Every row belongs to one group in each of 2 separate groupings.
Each row in order, then its group in each grouping, the grouping that moves the rows most first:
vec![-48, -3, -27, 14, -1, -18, 17, 8, 12, -13, -3, 15, 6, 28, -44, -13, 1, -2, 12, -10, 3, 29, 25, -21, -26, 6, -8, 15, 6, -25, 22, 14] C B
vec![-50, -5, -25, 15, -2, -16, 17, 6, 13, -18, -4, 14, 4, 30, -42, -14, 1, -1, 13, -9, 3, 28, 23, -23, -23, 4, -9, 19, 9, -24, 21, 16] C B
vec![-28, 5, -28, 48, -16, 35, 19, 26, -12, 26, 10, -1, -35, 2, -11, -10, 29, -11, 29, -11, -41, -14, 34, 16, -19, 17, -5, 24, -16, 22, -8, 32] C T
vec![-28, 4, -32, 43, -14, 33, 22, 26, -11, 25, 8, -3, -36, 4, -12, -8, 28, -6, 25, -12, -43, -14, 37, 15, -19, 16, -4, 25, -15, 21, -8, 32] C T
vec![-47, -5, -29, 15, -3, -16, 16, 7, 11, -17, -1, 19, 5, 29, -39, -12, 0, -5, 10, -8, 4, 29, 23, -21, -24, 7, -6, 17, 6, -25, 22, 16] C B
vec![0, -19, -37, 10, -3, 8, 28, 2, -36, 30, -50, -24, -2, 9, -2, -25, 31, -11, -5, 12, -13, 17, 36, -16, -4, -4, -37, 49, 26, 19, 39, 2] C G
vec![-25, 2, -30, 45, -16, 36, 22, 21, -11, 25, 10, 0, -36, 2, -9, -8, 29, -9, 27, -11, -43, -13, 35, 13, -20, 19, 0, 24, -13, 21, -5, 33] C T
vec![40, 0, 72, -60, 8, -24, -69, -37, 26, -34, 3, -9, 29, -28, 32, 19, -50, 12, -11, -10, 28, -20, -74, 20, 40, -3, 40, -58, -4, -17, -27, -39] P B
vec![11, 15, -36, 31, 9, 9, 59, 37, -8, 19, 35, 24, -13, 10, -5, 13, 34, 2, -21, 38, 12, 18, 40, -20, -18, -21, -31, 12, 5, 11, 10, 20] C U
vec![91, -14, 60, -66, 9, 3, -48, -44, -22, 14, -46, -47, 21, -46, 70, 9, -23, 3, -28, 9, 8, -32, -61, 24, 61, -11, 12, -25, 10, 27, -14, -50] P G
vec![-29, 4, -34, 44, -18, 35, 18, 23, -12, 24, 9, 0, -34, 4, -12, -7, 27, -10, 25, -11, -42, -11, 37, 16, -21, 20, -5, 24, -15, 24, -5, 32] C T
vec![38, 0, 72, -60, 8, -29, -65, -36, 25, -36, 3, -7, 28, -25, 30, 20, -52, 11, -13, -14, 29, -21, -77, 17, 39, -4, 38, -57, -8, -17, -28, -41] P B
vec![2, -18, -40, 14, -1, 10, 31, -1, -36, 31, -49, -23, -4, 9, -6, -24, 32, -12, -3, 11, -11, 18, 35, -19, -6, -2, -36, 51, 24, 19, 42, 4] C G
vec![-51, -4, -27, 16, -1, -16, 16, 5, 8, -14, -2, 14, 4, 31, -39, -15, 0, -2, 10, -9, 5, 32, 23, -24, -24, 5, -9, 18, 5, -24, 22, 11] C B
vec![37, 1, 70, -60, 9, -27, -66, -37, 24, -38, 0, -11, 31, -29, 33, 21, -51, 13, -15, -12, 30, -22, -75, 16, 39, 0, 40, -55, -8, -14, -28, -40] P B
vec![97, 21, 62, -43, 19, -4, -25, -7, 5, 0, 38, 3, 12, -43, 68, 50, -21, 15, -44, 38, 36, -34, -56, 23, 44, -28, 16, -63, -7, 17, -41, -36] P U
vec![-31, 4, -31, 44, -19, 36, 20, 21, -10, 27, 8, -1, -35, 3, -12, -6, 27, -8, 26, -10, -42, -16, 36, 14, -18, 17, -1, 26, -15, 20, -6, 33] C T
vec![-25, 5, -30, 45, -15, 35, 20, 26, -10, 29, 10, -1, -37, 4, -11, -9, 30, -9, 29, -10, -44, -14, 38, 16, -19, 18, -1, 26, -15, 21, -6, 31] C T
vec![12, 18, -35, 32, 8, 10, 59, 36, -9, 18, 34, 21, -11, 12, -2, 12, 34, 1, -21, 36, 13, 16, 42, -20, -19, -20, -31, 13, 8, 11, 9, 21] C U
vec![-26, 3, -30, 45, -17, 36, 22, 24, -13, 27, 8, 0, -39, 3, -14, -10, 28, -10, 24, -12, -42, -15, 37, 15, -20, 19, -3, 26, -14, 25, -7, 32] C T
vec![-51, -6, -30, 14, -1, -17, 14, 4, 9, -16, -3, 17, 6, 27, -40, -17, 2, 0, 11, -12, 3, 30, 23, -23, -25, 4, -11, 19, 5, -27, 23, 13] C B
vec![-46, -4, -25, 17, -3, -16, 16, 5, 11, -17, -3, 14, 5, 27, -39, -13, -1, -3, 11, -8, 6, 27, 23, -22, -27, 5, -9, 21, 7, -25, 21, 14] C B
vec![-26, 5, -32, 44, -17, 33, 21, 22, -13, 26, 10, -1, -34, 3, -10, -12, 30, -10, 25, -11, -43, -14, 36, 14, -21, 17, -2, 25, -15, 21, -6, 32] C T
vec![-50, -1, -28, 14, -6, -17, 13, 5, 10, -15, 0, 18, 7, 30, -40, -16, 1, -3, 12, -8, 5, 27, 24, -22, -24, 6, -13, 21, 7, -26, 22, 13] C B
vec![3, -17, -36, 12, -3, 12, 34, -1, -37, 32, -49, -24, 1, 6, -7, -25, 29, -10, -4, 13, -13, 17, 39, -17, -4, -6, -38, 49, 21, 19, 40, 1] C G
vec![-29, 4, -30, 48, -15, 34, 19, 26, -11, 24, 10, -2, -37, 4, -12, -9, 29, -9, 25, -10, -41, -15, 34, 16, -19, 15, -3, 24, -17, 18, -5, 34] C T
vec![2, -18, -36, 12, 2, 11, 30, -1, -38, 30, -50, -25, -4, 8, -2, -24, 32, -11, -4, 14, -11, 18, 38, -18, -1, -4, -36, 48, 23, 19, 38, 2] C G
vec![-45, -3, -26, 12, -3, -18, 15, 6, 11, -15, 0, 16, 5, 30, -40, -16, 2, -2, 12, -8, 5, 28, 24, -24, -26, 4, -10, 19, 6, -23, 20, 13] C B
vec![-27, 6, -31, 43, -15, 35, 19, 25, -11, 28, 8, 1, -36, 3, -12, -8, 31, -8, 25, -11, -43, -14, 37, 19, -21, 17, -3, 27, -14, 24, -9, 31] C T
vec![-50, -6, -26, 14, -1, -15, 14, 5, 12, -17, -1, 18, 6, 29, -40, -16, 0, 1, 11, -7, 4, 29, 22, -24, -23, 6, -8, 17, 9, -22, 22, 15] C B
vec![57, 7, 65, -31, -2, 27, -62, -19, 1, 9, 15, -28, -12, -52, 63, 25, -25, 5, 2, -15, -18, -66, -62, 56, 42, 11, 47, -50, -29, 30, -56, -23] P T
vec![-29, 4, -31, 46, -16, 33, 23, 23, -12, 25, 10, -1, -35, 1, -12, -9, 26, -10, 26, -12, -42, -14, 37, 17, -21, 17, -3, 23, -16, 21, -6, 32] C T
vec![-50, -4, -28, 14, -4, -15, 17, 6, 9, -16, -2, 20, 5, 28, -41, -12, 1, 2, 11, -10, 5, 29, 22, -23, -25, 5, -7, 17, 7, -26, 22, 15] C B
vec![2, -18, -38, 13, -2, 13, 33, 3, -35, 31, -52, -22, -5, 7, -3, -20, 31, -10, -5, 12, -13, 20, 39, -16, -2, -5, -36, 50, 21, 18, 40, 4] C G
vec![14, 17, -35, 31, 5, 7, 60, 34, -9, 17, 35, 26, -11, 12, -3, 16, 33, 1, -21, 38, 13, 18, 40, -19, -21, -22, -32, 12, 8, 8, 8, 23] C U
vec![-50, -4, -29, 13, -2, -18, 14, 5, 9, -14, -2, 15, 7, 31, -41, -13, 0, -1, 15, -11, 5, 28, 25, -23, -22, 4, -13, 18, 9, -25, 23, 15] C B
vec![-48, -6, -28, 17, -3, -15, 14, 7, 11, -15, -1, 17, 5, 27, -41, -15, 0, -2, 11, -9, 5, 27, 23, -23, -24, 5, -11, 19, 6, -25, 24, 15] C B
vec![-49, -3, -26, 14, -3, -17, 17, 7, 12, -16, 0, 15, 4, 28, -39, -15, 1, -1, 9, -8, 4, 27, 25, -23, -24, 6, -10, 16, 7, -25, 21, 15] C B
vec![13, 17, -35, 32, 4, 10, 59, 35, -6, 19, 37, 25, -10, 12, -3, 14, 33, 1, -23, 38, 13, 17, 40, -16, -20, -21, -31, 12, 8, 10, 7, 22] C U
vec![-48, -3, -26, 13, -4, -16, 16, 7, 10, -15, -4, 17, 6, 30, -40, -16, 0, 1, 11, -8, 4, 28, 23, -21, -23, 4, -10, 18, 7, -25, 23, 12] C B
vec![-52, -3, -24, 13, -4, -20, 15, 8, 10, -16, -4, 17, 2, 28, -38, -12, 2, -2, 12, -9, 4, 28, 22, -24, -25, 6, -10, 20, 4, -26, 22, 13] C B
vec![-52, -5, -28, 14, -2, -19, 14, 5, 13, -17, -2, 15, 6, 28, -39, -17, 2, -3, 10, -7, 8, 29, 24, -23, -25, 3, -9, 17, 8, -26, 21, 13] C B
vec![38, -1, 70, -58, 11, -26, -66, -38, 24, -34, 1, -7, 27, -24, 32, 18, -50, 10, -14, -11, 27, -22, -75, 20, 37, -1, 41, -56, -7, -17, -30, -42] P B
vec![100, 21, 65, -46, 22, 0, -22, -7, 6, 2, 37, 0, 14, -44, 70, 45, -20, 15, -43, 37, 36, -34, -58, 23, 44, -28, 17, -63, -7, 16, -44, -35] P U
vec![-48, -5, -25, 14, 0, -16, 15, 6, 11, -17, -2, 17, 5, 27, -42, -16, 0, -4, 11, -9, 5, 27, 24, -22, -26, 4, -9, 19, 6, -22, 21, 15] C B
vec![59, 6, 69, -31, -1, 26, -62, -19, 1, 5, 13, -25, -12, -54, 59, 26, -25, 6, 2, -11, -20, -65, -64, 51, 46, 9, 46, -50, -27, 29, -59, -21] P T
vec![-51, -4, -29, 14, -3, -18, 17, 8, 12, -15, -3, 16, 8, 28, -40, -13, 2, -2, 10, -8, 4, 30, 22, -21, -26, 5, -8, 20, 6, -24, 21, 12] C B
vec![60, 8, 64, -28, -3, 28, -61, -17, 0, 9, 15, -27, -11, -53, 61, 29, -27, 5, 0, -13, -17, -63, -63, 57, 42, 11, 44, -50, -27, 30, -56, -25] P T
vec![-49, -8, -26, 17, -1, -17, 13, 4, 10, -15, 0, 13, 5, 29, -39, -16, -1, -3, 13, -9, 5, 27, 22, -23, -25, 3, -9, 18, 6, -24, 22, 15] C B
vec![99, 21, 66, -43, 19, -1, -22, -5, 4, 3, 39, -1, 16, -43, 68, 48, -21, 15, -43, 35, 37, -35, -57, 23, 44, -29, 17, -61, -6, 19, -42, -37] P U
vec![12, 17, -34, 32, 9, 8, 61, 35, -11, 19, 35, 23, -10, 12, -1, 13, 34, -1, -21, 39, 12, 15, 41, -22, -20, -20, -32, 15, 5, 11, 12, 22] C U
vec![-47, -5, -27, 15, -1, -15, 17, 7, 12, -15, 0, 16, 5, 29, -39, -14, -2, -1, 12, -10, 5, 31, 19, -21, -24, 6, -9, 16, 5, -24, 22, 13] C B
vec![60, 8, 67, -31, -7, 28, -64, -21, 3, 8, 12, -25, -12, -48, 61, 23, -23, 2, 4, -16, -19, -62, -61, 56, 44, 10, 47, -49, -27, 27, -56, -22] P T
vec![88, -10, 62, -65, 10, 1, -50, -41, -22, 15, -47, -49, 23, -49, 69, 10, -22, 6, -24, 9, 10, -32, -62, 26, 61, -10, 12, -26, 8, 28, -13, -55] P G
vec![-50, -5, -28, 13, -3, -16, 16, 7, 11, -16, -4, 17, 6, 28, -39, -16, 1, 0, 12, -10, 6, 28, 21, -21, -25, 6, -9, 19, 8, -26, 23, 13] C B
vec![3, -17, -38, 13, -2, 10, 30, 0, -35, 30, -52, -25, -3, 10, -4, -25, 31, -9, -5, 11, -12, 18, 35, -18, -4, -7, -35, 50, 23, 21, 38, 3] C G
vec![12, 16, -35, 34, 8, 11, 57, 34, -12, 17, 35, 25, -12, 14, -2, 16, 32, 0, -18, 38, 14, 17, 41, -19, -19, -22, -30, 12, 7, 12, 9, 21] C U
vec![37, -3, 71, -62, 9, -27, -64, -36, 24, -33, 1, -8, 28, -27, 30, 18, -53, 12, -11, -14, 30, -23, -76, 18, 39, -3, 40, -56, -5, -18, -29, -41] P B
vec![56, 9, 66, -30, -2, 25, -62, -19, 2, 10, 14, -27, -13, -52, 60, 27, -23, 5, 6, -18, -19, -64, -61, 55, 40, 9, 44, -52, -29, 29, -58, -22] P T
vec![13, 16, -33, 32, 8, 10, 61, 35, -11, 17, 36, 22, -12, 11, -6, 13, 32, -1, -22, 37, 15, 17, 41, -19, -20, -22, -35, 15, 6, 10, 8, 20] C U
vec![-28, 3, -30, 48, -16, 35, 20, 22, -10, 27, 8, 1, -36, 0, -13, -8, 29, -10, 26, -11, -43, -12, 35, 15, -19, 16, -2, 24, -14, 21, -7, 29] C T
vec![-50, -8, -26, 16, -5, -16, 17, 5, 11, -18, 2, 17, 5, 28, -40, -15, 3, 1, 11, -11, 6, 30, 23, -24, -25, 5, -7, 19, 5, -24, 23, 15] C B
vec![11, 16, -37, 30, 8, 7, 57, 35, -8, 17, 34, 23, -11, 10, -4, 13, 32, -1, -20, 39, 15, 15, 44, -20, -16, -22, -32, 12, 8, 10, 9, 21] C U
vec![-49, -5, -30, 12, -2, -17, 16, 6, 11, -18, -2, 16, 4, 31, -42, -15, 1, -1, 12, -9, 3, 24, 23, -25, -24, 4, -9, 16, 6, -26, 21, 15] C B
vec![-30, 5, -28, 45, -17, 36, 19, 24, -12, 25, 9, -1, -35, 4, -13, -8, 28, -9, 25, -12, -45, -14, 36, 16, -23, 17, -2, 25, -14, 22, -8, 32] C T
vec![59, 11, 68, -31, -3, 23, -60, -21, 1, 7, 13, -27, -13, -51, 63, 27, -25, 3, 2, -12, -19, -66, -62, 57, 41, 9, 46, -51, -28, 31, -57, -23] P T
vec![99, 24, 65, -44, 21, 2, -22, -7, 5, 0, 37, 1, 14, -43, 71, 51, -18, 11, -43, 36, 35, -32, -55, 20, 44, -24, 18, -62, -7, 20, -44, -34] P U
vec![-29, 6, -31, 46, -14, 36, 19, 24, -12, 27, 13, -2, -37, 4, -12, -10, 29, -10, 24, -11, -43, -12, 34, 15, -20, 18, -4, 26, -13, 22, -5, 31] C T
vec![2, -17, -40, 13, -4, 12, 32, 0, -38, 34, -49, -26, -2, 8, -4, -26, 30, -11, -6, 10, -13, 17, 37, -19, -3, -6, -38, 48, 23, 19, 39, 2] C G
vec![39, -1, 72, -60, 10, -23, -63, -40, 27, -31, 1, -7, 27, -26, 32, 18, -51, 12, -13, -12, 28, -20, -74, 16, 37, -3, 41, -57, -7, -16, -32, -41] P B
vec![3, -16, -38, 14, -2, 11, 30, -1, -35, 30, -51, -23, -2, 10, -5, -24, 30, -11, -4, 12, -13, 15, 37, -17, -3, -6, -36, 49, 21, 16, 39, 3] C G
vec![-29, 4, -30, 47, -17, 39, 22, 24, -12, 24, 11, -3, -35, 2, -11, -9, 29, -10, 25, -12, -43, -12, 36, 16, -21, 18, -4, 24, -15, 20, -6, 31] C T
vec![88, -14, 60, -63, 9, 2, -51, -44, -22, 9, -47, -50, 24, -47, 69, 10, -21, 4, -27, 8, 9, -32, -63, 25, 59, -10, 14, -27, 12, 26, -14, -54] P G
vec![39, -2, 74, -60, 9, -26, -67, -38, 25, -34, 0, -9, 30, -29, 33, 19, -51, 13, -13, -13, 27, -23, -75, 17, 36, -2, 40, -56, -6, -17, -31, -42] P B
vec![10, 17, -36, 32, 5, 9, 60, 35, -6, 19, 33, 25, -9, 11, -2, 12, 35, -2, -20, 38, 14, 18, 43, -19, -18, -22, -31, 12, 5, 10, 7, 19] C U
vec![-29, 6, -30, 47, -14, 35, 19, 25, -14, 26, 8, -2, -37, 3, -10, -8, 30, -12, 29, -12, -42, -13, 33, 16, -20, 18, -2, 24, -16, 23, -7, 33] C T
vec![-26, 5, -31, 46, -17, 36, 20, 24, -14, 25, 10, -1, -35, 2, -13, -12, 27, -8, 24, -12, -43, -14, 37, 15, -20, 16, -2, 25, -15, 22, -7, 33] C T
vec![39, 1, 69, -62, 10, -29, -67, -38, 24, -37, 1, -9, 26, -27, 33, 17, -49, 13, -10, -13, 29, -22, -77, 17, 38, -2, 36, -58, -9, -15, -29, -41] P B
vec![-26, 3, -32, 47, -16, 37, 19, 23, -12, 25, 10, 1, -35, 3, -10, -7, 30, -11, 25, -11, -44, -14, 35, 16, -21, 15, -4, 24, -14, 20, -9, 31] C T
vec![40, 0, 70, -62, 12, -25, -69, -38, 25, -33, 1, -9, 27, -24, 32, 21, -50, 11, -9, -10, 25, -22, -78, 20, 40, 0, 40, -58, -7, -14, -28, -39] P B
vec![90, -13, 63, -65, 12, 0, -51, -43, -22, 12, -45, -47, 21, -49, 72, 10, -24, 6, -29, 9, 9, -32, -61, 28, 57, -12, 13, -26, 7, 25, -11, -52] P G
vec![-48, -5, -26, 13, -4, -19, 17, 6, 11, -18, 1, 17, 2, 29, -43, -15, 0, -1, 10, -9, 5, 29, 23, -21, -24, 6, -8, 18, 6, -25, 22, 13] C B
vec![-50, -3, -25, 16, -2, -17, 14, 6, 8, -17, -3, 17, 7, 28, -41, -15, 1, -2, 12, -9, 3, 28, 23, -26, -25, 5, -10, 18, 6, -26, 23, 13] C B
vec![88, -11, 58, -65, 10, 2, -51, -46, -23, 11, -46, -49, 22, -46, 71, 11, -22, 2, -29, 9, 9, -27, -61, 24, 62, -12, 14, -28, 8, 27, -14, -52] P G
vec![89, -12, 62, -64, 9, 2, -52, -41, -22, 13, -47, -48, 18, -48, 68, 9, -22, 1, -29, 8, 9, -31, -62, 26, 60, -12, 10, -25, 10, 29, -13, -54] P G
vec![11, 20, -36, 33, 7, 8, 57, 34, -9, 19, 37, 27, -8, 11, -4, 15, 34, 0, -22, 38, 14, 18, 42, -20, -20, -23, -32, 13, 7, 7, 8, 21] C U
vec![3, -18, -36, 11, -3, 12, 32, 1, -35, 32, -48, -24, -2, 9, -3, -28, 31, -12, -2, 13, -11, 15, 37, -16, -4, -4, -39, 47, 24, 20, 42, 3] C G
vec![59, 8, 67, -30, -5, 27, -62, -20, 2, 8, 12, -27, -12, -53, 61, 27, -22, 4, 6, -11, -21, -62, -62, 57, 42, 10, 48, -51, -28, 28, -61, -22] P T
vec![-48, -5, -26, 17, -1, -19, 15, 6, 12, -14, -2, 15, 5, 29, -40, -16, 3, -1, 12, -8, 4, 25, 22, -20, -26, 7, -11, 20, 7, -23, 20, 15] C B
vec![-48, -6, -26, 17, -3, -17, 15, 6, 10, -14, -1, 18, 6, 27, -42, -17, 0, -4, 12, -8, 4, 29, 23, -20, -24, 6, -8, 18, 7, -23, 24, 13] C B
vec![99, 18, 66, -44, 20, 1, -24, -8, 8, -3, 37, 3, 15, -44, 71, 51, -20, 15, -45, 35, 37, -35, -55, 21, 42, -31, 17, -61, -9, 17, -46, -32] P U
vec![-48, -3, -27, 15, -4, -17, 15, 5, 12, -15, -2, 16, 5, 29, -39, -14, -1, 1, 12, -8, 4, 28, 22, -25, -24, 3, -10, 17, 5, -23, 24, 15] C B
vec![12, 16, -31, 33, 8, 10, 59, 34, -7, 17, 34, 25, -12, 13, -7, 14, 36, 1, -20, 36, 17, 18, 41, -20, -21, -22, -31, 10, 8, 10, 9, 20] C U
vec![58, 8, 68, -29, -3, 25, -63, -21, 2, 7, 14, -24, -10, -52, 59, 25, -25, 1, 2, -14, -20, -62, -62, 57, 43, 7, 47, -49, -29, 28, -60, -23] P T
vec![-51, -3, -27, 14, -1, -16, 16, 5, 12, -16, -1, 17, 5, 29, -42, -17, 1, -1, 12, -11, 3, 30, 24, -21, -25, 9, -10, 16, 10, -27, 22, 13] C B
vec![38, 1, 69, -64, 11, -27, -62, -37, 27, -34, 0, -10, 29, -27, 32, 19, -54, 10, -14, -10, 30, -22, -74, 18, 37, -2, 39, -57, -5, -14, -30, -44] P B
vec![-49, -6, -28, 12, -3, -14, 15, 5, 12, -19, -1, 16, 5, 28, -42, -17, 1, -1, 12, -8, 4, 29, 23, -25, -25, 4, -9, 18, 5, -25, 21, 14] C B
vec![38, 0, 71, -64, 9, -23, -69, -38, 27, -35, 1, -7, 29, -25, 33, 19, -52, 12, -11, -11, 28, -21, -75, 19, 36, -1, 38, -56, -8, -18, -32, -40] P B
vec![3, -19, -39, 13, 0, 10, 33, -2, -36, 33, -51, -25, -3, 8, -5, -25, 30, -11, -3, 11, -14, 17, 38, -16, -4, -4, -35, 47, 22, 20, 38, 5] C G
vec![39, 0, 73, -60, 8, -26, -68, -37, 26, -34, 1, -5, 30, -29, 35, 21, -51, 12, -13, -16, 27, -23, -78, 18, 38, -1, 41, -56, -10, -14, -29, -40] P B
vec![-50, -5, -27, 15, -4, -17, 17, 7, 7, -16, -3, 18, 6, 29, -41, -17, 1, -1, 11, -10, 5, 28, 23, -23, -24, 6, -8, 20, 4, -26, 24, 14] C B
vec![-50, -2, -30, 17, -2, -18, 16, 7, 10, -16, -1, 17, 5, 28, -40, -11, 1, 1, 9, -8, 6, 29, 24, -22, -26, 5, -9, 19, 9, -25, 19, 13] C B
vec![89, -13, 59, -64, 13, 1, -50, -41, -21, 12, -48, -47, 23, -47, 65, 8, -23, 0, -28, 10, 11, -31, -62, 24, 60, -14, 12, -25, 9, 28, -14, -53] P G
vec![-48, -4, -29, 15, -2, -17, 16, 9, 11, -19, -2, 18, 6, 27, -40, -17, 2, 1, 9, -7, 8, 29, 24, -22, -25, 4, -12, 19, 6, -25, 23, 12] C B
vec![39, 0, 70, -60, 11, -26, -64, -38, 26, -35, 3, -7, 31, -29, 32, 18, -54, 12, -11, -12, 29, -21, -77, 16, 39, -1, 39, -56, -8, -18, -29, -41] P B
vec![0, -17, -39, 12, -2, 13, 34, 1, -38, 28, -52, -25, -2, 8, -3, -28, 31, -9, -4, 9, -12, 19, 37, -16, -4, -3, -34, 50, 22, 18, 39, 3] C G
vec![-50, -5, -26, 14, -3, -16, 13, 6, 12, -20, -4, 15, 3, 28, -40, -14, -2, 1, 9, -9, 7, 30, 21, -22, -25, 6, -7, 18, 5, -27, 24, 14] C B
vec![15, 16, -37, 32, 11, 9, 58, 33, -7, 19, 35, 27, -13, 14, -3, 11, 34, 2, -22, 40, 15, 14, 40, -19, -16, -19, -33, 13, 5, 10, 9, 21] C U
vec![36, 1, 72, -64, 11, -26, -67, -36, 24, -33, 2, -5, 30, -24, 32, 20, -51, 12, -13, -12, 26, -21, -77, 18, 36, 0, 40, -59, -6, -15, -30, -40] P B
vec![38, 0, 71, -61, 8, -24, -66, -38, 23, -31, 2, -7, 29, -27, 33, 19, -53, 14, -11, -13, 27, -22, -75, 16, 39, -1, 40, -57, -7, -16, -30, -41] P B
vec![38, -1, 72, -62, 9, -25, -65, -38, 21, -31, 2, -7, 29, -28, 33, 20, -51, 11, -12, -11, 27, -22, -76, 17, 36, -2, 40, -56, -6, -17, -32, -42] P B
vec![1, -17, -38, 13, -2, 11, 31, 2, -39, 28, -52, -23, -1, 9, -3, -25, 30, -9, -2, 7, -13, 17, 37, -14, -3, -7, -38, 48, 25, 17, 39, 2] C G
vec![12, 15, -33, 30, 9, 8, 58, 38, -8, 20, 35, 25, -10, 12, -2, 15, 35, 2, -20, 41, 12, 13, 40, -20, -18, -25, -30, 15, 7, 10, 8, 20] C U
vec![38, 0, 71, -61, 10, -25, -66, -34, 24, -30, 2, -8, 28, -26, 31, 17, -50, 14, -11, -13, 26, -20, -75, 19, 37, -2, 42, -59, -7, -15, -31, -42] P B
vec![38, 0, 71, -60, 9, -28, -68, -37, 26, -31, 2, -6, 28, -27, 33, 18, -56, 14, -13, -11, 28, -21, -77, 16, 35, -1, 39, -57, -8, -16, -29, -39] P B
vec![-50, -4, -27, 18, -3, -18, 16, 2, 12, -14, -1, 17, 3, 28, -41, -14, 3, 1, 12, -9, 3, 29, 22, -20, -25, 6, -10, 16, 6, -23, 21, 16] C B
vec![-29, 1, -30, 46, -15, 35, 20, 22, -10, 26, 10, -3, -37, 3, -11, -7, 28, -9, 25, -11, -44, -13, 37, 14, -19, 15, -2, 26, -17, 23, -8, 31] C T
vec![12, 19, -35, 31, 8, 9, 60, 35, -6, 16, 34, 23, -10, 11, -2, 15, 34, 0, -20, 41, 12, 13, 42, -19, -20, -21, -32, 12, 6, 10, 9, 20] C U
vec![-47, -3, -26, 14, -4, -17, 17, 7, 11, -14, -2, 18, 4, 29, -37, -13, 1, 0, 9, -8, 1, 28, 23, -22, -24, 5, -10, 19, 5, -24, 21, 12] C B
vec![15, 16, -35, 32, 9, 7, 57, 35, -9, 16, 35, 22, -10, 13, -4, 13, 35, 0, -20, 41, 14, 16, 43, -20, -20, -20, -28, 14, 7, 10, 9, 19] C U
vec![-28, 4, -32, 46, -15, 35, 21, 25, -12, 26, 12, -2, -35, 3, -14, -7, 27, -10, 28, -13, -42, -15, 37, 15, -22, 18, -1, 26, -15, 20, -7, 33] C T
vec![-27, 5, -30, 44, -18, 36, 19, 25, -13, 26, 11, 1, -35, 4, -12, -9, 28, -7, 28, -11, -42, -13, 36, 15, -21, 17, -1, 27, -14, 21, -8, 31] C T
vec![36, 0, 71, -60, 9, -26, -69, -36, 25, -33, 2, -8, 26, -25, 33, 19, -53, 12, -12, -11, 26, -21, -75, 18, 39, 0, 39, -58, -7, -12, -31, -41] P B
vec![-47, -3, -27, 13, -2, -17, 17, 6, 11, -16, -2, 16, 4, 29, -40, -16, 1, -1, 13, -9, 3, 31, 22, -25, -26, 3, -9, 16, 4, -26, 22, 11] C B
vec![-48, -6, -26, 16, 0, -16, 15, 7, 11, -14, -2, 16, 5, 27, -38, -16, 0, 0, 11, -8, 3, 25, 23, -20, -24, 3, -9, 17, 6, -27, 19, 16] C B
vec![-49, -5, -27, 14, -3, -17, 16, 7, 11, -18, 0, 15, 7, 27, -41, -18, 0, -3, 11, -9, 4, 30, 22, -22, -25, 6, -7, 18, 6, -25, 23, 14] C B
vec![-51, -6, -30, 15, -3, -18, 17, 4, 10, -17, -2, 17, 3, 30, -39, -17, 1, -2, 12, -11, 5, 27, 24, -21, -23, 6, -8, 19, 7, -23, 22, 12] C B
vec![-47, -8, -27, 15, -1, -18, 15, 6, 10, -18, -1, 17, 6, 29, -40, -16, 1, -2, 11, -11, 4, 30, 23, -21, -27, 6, -9, 19, 6, -26, 22, 14] C B
vec![89, -14, 59, -61, 9, 1, -50, -42, -23, 15, -46, -49, 22, -45, 67, 10, -22, 3, -30, 7, 10, -32, -60, 24, 59, -11, 14, -28, 9, 27, -12, -54] P G
vec![37, -4, 69, -61, 11, -26, -66, -35, 23, -32, 4, -7, 29, -26, 34, 16, -53, 13, -11, -12, 28, -24, -75, 18, 39, -2, 42, -57, -5, -17, -31, -42] P B
vec![-48, -3, -27, 14, -3, -16, 15, 5, 11, -15, -4, 15, 5, 30, -39, -14, 0, -2, 9, -10, 4, 28, 23, -22, -25, 2, -10, 18, 6, -26, 21, 12] C B
